(in the rows, 128 means zero)
Each path below is one point turned by a fixed rotation once a step. After each direction that follows a path, write how fast that rotation turns it, in degrees a step (0 if it stays still).
Each turn is a multiple of 5 degrees from 10 to 175, or 0.
Each row of a path follows its step; steps can be skipped.
Path 1:
step 0: [135 130 132 126 132 124 130 125 131 116 133 130 131 130 122 112 135 119
 113 123 127 135 138 124 123 140 136 124 136 119 132 138 127]
step 1: [142 135 123 129 117 128 127 134 127 121 130 125 136 135 127 120 113 115
 124 125 121 121 137 117 138 137 131 125 127 135 131 130 128]
step 2: [137 127 125 126 134 127 138 136 132 120 124 125 125 137 125 116 127 123
 136 121 129 129 116 109 126 140 125 118 130 126 127 128 136]
step 4: [135 133 127 134 122 137 127 140 124 129 121 128 129 131 137 127 117 116
 141 131 117 121 135 123 126 138 133 121 140 128 128 118 131]
step 7: [127 128 119 137 132 134 132 134 132 133 124 115 116 125 135 124 121 122
 136 132 113 118 127 115 128 133 133 132 137 124 137 133 124]
step 8: [131 127 121 134 135 124 119 131 128 122 129 130 112 124 123 126 130 121
 129 130 127 141 129 118 123 131 117 130 136 118 140 144 130]
step 9: [121 137 124 131 123 137 119 138 130 128 137 130 126 132 124 127 109 128
 121 131 123 134 136 117 131 129 120 136 141 121 131 127 123]
step 10: [118 124 125 136 132 139 131 134 142 126 124 133 129 132 128 116 122 124
 140 129 132 122 123 120 130 134 126 128 137 118 139 137 119]
step 12: [127 127 126 132 125 134 123 142 139 126 128 121 129 136 118 123 110 127
 131 130 120 132 128 127 126 127 130 128 141 139 118 125 116]
step 13: [122 118 126 134 136 130 118 134 144 122 122 130 127 141 123 116 138 129
 141 126 121 128 127 125 124 128 132 126 136 133 129 139 133]
step 14: [133 134 137 123 123 124 116 143 137 129 140 139 126 135 126 131 131 123
 131 125 112 130 138 128 118 126 125 130 129 134 127 140 129]
Speeds:
[130 127 134 131 127 132 127 131 132 128 128 124 131 130 131 130 129 128
 133 132 131 132 128 129 128 128 127 122 126 130 122 129 131]	40
[126 129 122 130 127 130 128 132 124 128 129 128 129 129 131 126 133 124
 132 129 129 121 132 132 131 129 130 127 125 130 130 134 128]	115
[130 132 132 131 131 127 128 126 128 130 133 130 121 130 121 126 131 126
 127 128 128 125 129 133 129 130 124 127 127 125 125 127 129]	130
[125 126 128 128 126 131 128 127 132 128 125 126 126 124 125 127 128 124
 128 123 131 130 134 131 124 129 130 124 125 128 129 122 123]	60
[127 135 130 127 130 133 134 129 127 130 127 128 123 128 128 127 123 130
 133 126 128 126 126 126 131 125 133 126 130 133 127 127 126]	135
[124 128 126 133 129 131 124 130 131 127 129 127 124 123 128 130 125 130
 131 134 130 128 127 129 127 123 123 131 131 125 130 129 125]	20
